In the data rows, the value 50 means zero.
Each row has a hidden score. How much does it go up from the first row of each pair to the second? 15 means little or no change, 30 a big rise and 0 a big fall. The score is a weighted sum of the row's numbers plus the product of two more (or one squared), each taken from its middle value.
tensor([39, 48, 47, 36, 57, 47, 43, 35, 45, 81, 29])
tensor([62, 37, 39, 54, 57, 60, 61, 35, 45, 50, 49]) >> 9
tensor([57, 49, 49, 62, 57, 64, 46, 57, 45, 44, 48])
tensor([48, 73, 67, 57, 57, 68, 36, 57, 45, 49, 52]) >> 16
tensor([37, 42, 44, 42, 57, 36, 40, 35, 45, 87, 33])
tensor([66, 38, 38, 67, 57, 58, 32, 57, 45, 50, 68]) >> 10
tensor([55, 48, 32, 62, 34, 45, 42, 57, 73, 46, 73])
tensor([30, 54, 60, 34, 57, 48, 39, 35, 45, 64, 36]) >> 3
tensor([48, 49, 48, 33, 57, 38, 62, 57, 73, 44, 45])
tensor([70, 42, 36, 62, 57, 40, 65, 57, 73, 45, 67]) >> 10
tensor([70, 65, 62, 65, 57, 59, 68, 35, 45, 44, 33])
tensor([47, 47, 55, 57, 57, 52, 36, 57, 45, 50, 62]) >> 18
tensor([35, 39, 38, 37, 57, 33, 34, 35, 73, 68, 54])
tensor([61, 63, 63, 65, 34, 57, 45, 35, 45, 51, 36]) >> 9
tensor([58, 64, 63, 60, 57, 32, 33, 57, 73, 55, 40])
tensor([62, 48, 33, 52, 57, 44, 65, 57, 45, 45, 68]) >> 17
tensor([60, 65, 63, 64, 57, 35, 43, 57, 73, 45, 54])
tensor([44, 50, 50, 46, 57, 66, 48, 57, 45, 45, 57]) >> 7
tensor([41, 71, 65, 48, 57, 58, 36, 57, 45, 48, 49])
tensor([29, 41, 37, 33, 57, 51, 38, 35, 45, 64, 54]) >> 16
tensor([49, 70, 65, 52, 57, 49, 48, 57, 45, 44, 44])
tensor([70, 46, 35, 61, 57, 54, 65, 57, 45, 44, 74]) >> 20
tensor([61, 50, 51, 47, 34, 51, 63, 35, 45, 43, 40])
tensor([47, 69, 65, 57, 57, 65, 52, 57, 45, 46, 39]) >> 10
tensor([60, 37, 42, 68, 57, 56, 48, 35, 73, 69, 41])
tensor([70, 63, 62, 63, 57, 33, 66, 57, 73, 45, 51]) >> 21
tensor([69, 47, 56, 57, 34, 64, 63, 57, 45, 44, 61])
tensor([47, 48, 47, 49, 34, 67, 33, 57, 45, 51, 42]) >> 13
tensor([45, 48, 52, 52, 57, 53, 54, 35, 45, 64, 35])
tensor([53, 50, 49, 57, 57, 64, 42, 35, 45, 82, 30]) >> 17
tensor([43, 39, 38, 52, 57, 53, 37, 57, 45, 48, 72])
tensor([56, 45, 46, 55, 34, 37, 32, 57, 45, 53, 54]) >> 18
tensor([64, 43, 45, 52, 57, 64, 66, 57, 45, 45, 46])
tensor([56, 36, 40, 41, 57, 57, 66, 57, 45, 44, 59]) >> 12
tensor([32, 48, 53, 33, 34, 55, 40, 57, 45, 47, 50])
tensor([39, 36, 41, 36, 34, 43, 43, 35, 45, 80, 44]) >> 21
tensor([49, 37, 42, 49, 57, 41, 33, 57, 45, 50, 63])
tensor([51, 45, 35, 35, 34, 68, 63, 57, 45, 44, 68]) >> 17
tensor([54, 48, 33, 38, 57, 50, 64, 57, 45, 45, 67])
tensor([44, 47, 47, 47, 57, 41, 48, 57, 45, 44, 53]) >> 10
tensor([33, 38, 39, 32, 34, 55, 56, 35, 45, 45, 55])
tensor([38, 54, 60, 44, 34, 34, 51, 35, 45, 66, 32]) >> 20
tensor([65, 62, 62, 56, 57, 42, 67, 35, 45, 52, 29])
tensor([58, 66, 63, 46, 57, 47, 62, 57, 45, 44, 51]) >> 15
tensor([60, 49, 57, 60, 57, 46, 33, 57, 45, 54, 61])
tensor([60, 50, 49, 65, 57, 33, 43, 57, 73, 46, 55]) >> 17
tensor([38, 71, 65, 45, 57, 57, 53, 35, 45, 70, 32])
tensor([59, 44, 36, 66, 57, 63, 48, 57, 45, 44, 63]) >> 15
tensor([33, 43, 36, 37, 57, 37, 51, 57, 45, 43, 75])
tensor([44, 47, 54, 48, 34, 66, 41, 57, 45, 46, 61]) >> 7
tensor([41, 74, 68, 40, 34, 57, 43, 57, 45, 46, 53])
tensor([31, 49, 58, 36, 57, 67, 37, 35, 45, 74, 38]) >> 7
tensor([38, 47, 47, 34, 57, 38, 57, 57, 73, 43, 46])
tensor([52, 50, 49, 38, 34, 59, 66, 57, 45, 45, 53]) >> 11
tensor([56, 50, 58, 43, 57, 54, 66, 57, 45, 45, 49])
tensor([37, 57, 61, 31, 57, 55, 46, 57, 45, 43, 49]) >> 11
tensor([37, 55, 60, 43, 57, 66, 37, 57, 45, 50, 55])
tensor([32, 41, 44, 33, 34, 32, 55, 57, 73, 43, 48]) >> 27
tensor([49, 46, 46, 49, 57, 43, 47, 57, 45, 43, 50])
tensor([45, 49, 32, 45, 57, 56, 57, 57, 45, 43, 60]) >> 17
tensor([48, 50, 58, 48, 34, 62, 45, 57, 45, 45, 58])
tensor([50, 37, 41, 54, 57, 59, 42, 57, 45, 45, 58]) >> 13
tensor([49, 37, 42, 51, 57, 51, 33, 57, 45, 52, 52])
tensor([59, 37, 42, 59, 34, 44, 58, 35, 45, 49, 44]) >> 17
tensor([53, 37, 42, 63, 34, 43, 51, 57, 73, 43, 54])
tensor([44, 48, 53, 38, 34, 61, 58, 57, 45, 43, 49]) >> 11
tensor([48, 60, 61, 56, 34, 59, 36, 57, 45, 48, 50])
tensor([29, 52, 59, 34, 34, 66, 52, 57, 45, 43, 54]) >> 12
tensor([40, 49, 58, 43, 57, 67, 50, 57, 45, 43, 56])
tensor([46, 60, 62, 54, 57, 42, 54, 35, 45, 59, 31]) >> 20
tensor([56, 39, 38, 54, 34, 48, 32, 35, 45, 89, 51])
tensor([40, 50, 50, 44, 34, 41, 54, 57, 45, 43, 54]) >> 12
tensor([70, 70, 64, 62, 57, 38, 65, 57, 73, 43, 42])
tensor([47, 51, 58, 54, 57, 64, 36, 57, 45, 48, 53]) >> 3
tensor([35, 49, 52, 36, 57, 50, 49, 35, 45, 51, 41])
tensor([39, 49, 52, 43, 34, 64, 36, 35, 45, 69, 39]) >> 16
tensor([55, 48, 52, 58, 57, 57, 45, 57, 45, 46, 62])
tensor([55, 38, 43, 67, 57, 36, 36, 57, 73, 54, 48]) >> 19
tensor([46, 45, 35, 44, 57, 61, 57, 35, 45, 57, 50])
tensor([62, 55, 60, 52, 57, 65, 67, 57, 45, 46, 51]) >> 14
tensor([50, 67, 64, 60, 57, 37, 54, 57, 73, 45, 38])
tensor([55, 64, 63, 51, 34, 39, 58, 57, 45, 43, 44]) >> 16
tensor([54, 73, 67, 65, 57, 40, 38, 35, 73, 69, 41])
tensor([57, 48, 48, 51, 34, 37, 59, 57, 45, 43, 50]) >> 14
tensor([56, 47, 55, 57, 57, 68, 45, 57, 45, 43, 56])
tensor([66, 40, 37, 56, 34, 39, 63, 57, 45, 44, 63]) >> 28
tensor([48, 63, 62, 34, 57, 53, 66, 35, 45, 43, 35])
tensor([33, 41, 44, 38, 57, 34, 37, 57, 73, 47, 51]) >> 18
tensor([60, 50, 48, 56, 57, 43, 59, 57, 45, 43, 45])
tensor([66, 49, 52, 56, 57, 59, 68, 57, 45, 46, 58]) >> 12
tensor([50, 73, 68, 46, 57, 57, 58, 35, 45, 47, 44])
tensor([64, 47, 57, 66, 57, 63, 58, 35, 45, 50, 40]) >> 12
tensor([46, 37, 42, 56, 57, 58, 53, 57, 45, 43, 60])
tensor([63, 61, 62, 68, 57, 36, 44, 57, 73, 45, 53]) >> 22
tensor([53, 49, 48, 63, 34, 51, 38, 35, 45, 67, 33])
tensor([60, 38, 39, 50, 34, 34, 62, 57, 45, 44, 70]) >> 24
tensor([41, 69, 64, 37, 57, 40, 45, 57, 45, 46, 42])
tensor([47, 37, 39, 52, 57, 42, 34, 35, 45, 76, 51]) >> 16
tensor([75, 44, 46, 68, 34, 38, 68, 57, 73, 45, 55])
tensor([59, 38, 38, 63, 34, 51, 33, 57, 45, 52, 61]) >> 9
tensor([53, 48, 57, 56, 34, 58, 44, 35, 45, 58, 41])
tensor([50, 47, 55, 38, 57, 52, 60, 57, 45, 43, 58]) >> 17
tensor([37, 47, 55, 36, 57, 38, 49, 35, 45, 48, 45])
tensor([57, 48, 53, 43, 57, 67, 62, 57, 45, 43, 50]) >> 18
tensor([37, 47, 46, 38, 57, 38, 49, 57, 45, 45, 40])
tensor([71, 47, 46, 62, 34, 68, 64, 57, 45, 44, 45]) >> 15
tensor([59, 48, 33, 59, 57, 60, 58, 57, 45, 43, 57])
tensor([56, 74, 68, 67, 57, 33, 55, 57, 73, 43, 52]) >> 20
tensor([51, 68, 64, 62, 57, 65, 52, 57, 45, 48, 37])
tensor([35, 66, 64, 41, 57, 51, 51, 57, 45, 43, 47]) >> 17
tensor([58, 47, 55, 60, 57, 39, 44, 35, 73, 64, 40])
tensor([35, 73, 67, 39, 57, 51, 40, 57, 45, 46, 56]) >> 15
tensor([56, 74, 67, 69, 57, 37, 54, 57, 73, 43, 55])
tensor([64, 49, 49, 61, 34, 62, 59, 57, 45, 43, 50]) >> 8
tensor([65, 48, 34, 65, 57, 39, 58, 35, 73, 44, 55])
tensor([51, 50, 58, 35, 57, 63, 64, 57, 45, 44, 49]) >> 11
tensor([65, 36, 41, 56, 57, 44, 68, 35, 45, 52, 42])
tensor([45, 41, 37, 52, 57, 46, 54, 57, 45, 42, 71]) >> 15
tensor([48, 50, 49, 58, 57, 60, 53, 35, 45, 61, 32])
tensor([52, 42, 45, 37, 57, 46, 62, 57, 45, 44, 52]) >> 23
tensor([72, 47, 56, 64, 57, 37, 65, 57, 73, 43, 63])
tensor([68, 72, 66, 61, 34, 47, 67, 57, 45, 43, 44]) >> 14
tensor([35, 44, 36, 39, 34, 47, 40, 35, 45, 69, 53])
tensor([54, 41, 37, 41, 57, 38, 68, 57, 45, 43, 58]) >> 17
tensor([40, 58, 61, 43, 57, 39, 35, 57, 45, 49, 46])
tensor([52, 49, 52, 39, 34, 58, 61, 57, 45, 44, 52]) >> 17
tensor([41, 40, 44, 48, 57, 52, 54, 57, 45, 43, 47])
tensor([61, 37, 39, 67, 57, 46, 44, 57, 73, 44, 69]) >> 18
tensor([60, 36, 41, 53, 57, 61, 60, 35, 45, 56, 42])
tensor([69, 48, 53, 61, 57, 46, 67, 35, 45, 49, 37]) >> 16
tensor([37, 74, 68, 38, 34, 37, 35, 57, 45, 63, 47])
tensor([45, 48, 48, 44, 34, 38, 33, 57, 45, 51, 44]) >> 10
tensor([54, 58, 61, 44, 57, 44, 61, 57, 45, 43, 39])
tensor([41, 49, 52, 47, 57, 49, 50, 57, 45, 43, 47]) >> 10
tensor([44, 51, 58, 43, 57, 43, 57, 57, 45, 43, 58])
tensor([43, 38, 42, 41, 34, 60, 46, 35, 45, 54, 43]) >> 12
tensor([62, 50, 50, 52, 57, 36, 61, 57, 45, 43, 51])
tensor([65, 48, 48, 54, 57, 53, 64, 57, 45, 44, 46]) >> 15
tensor([52, 36, 40, 58, 57, 45, 49, 35, 45, 50, 52])
tensor([57, 47, 54, 63, 57, 44, 42, 57, 73, 45, 57]) >> 17
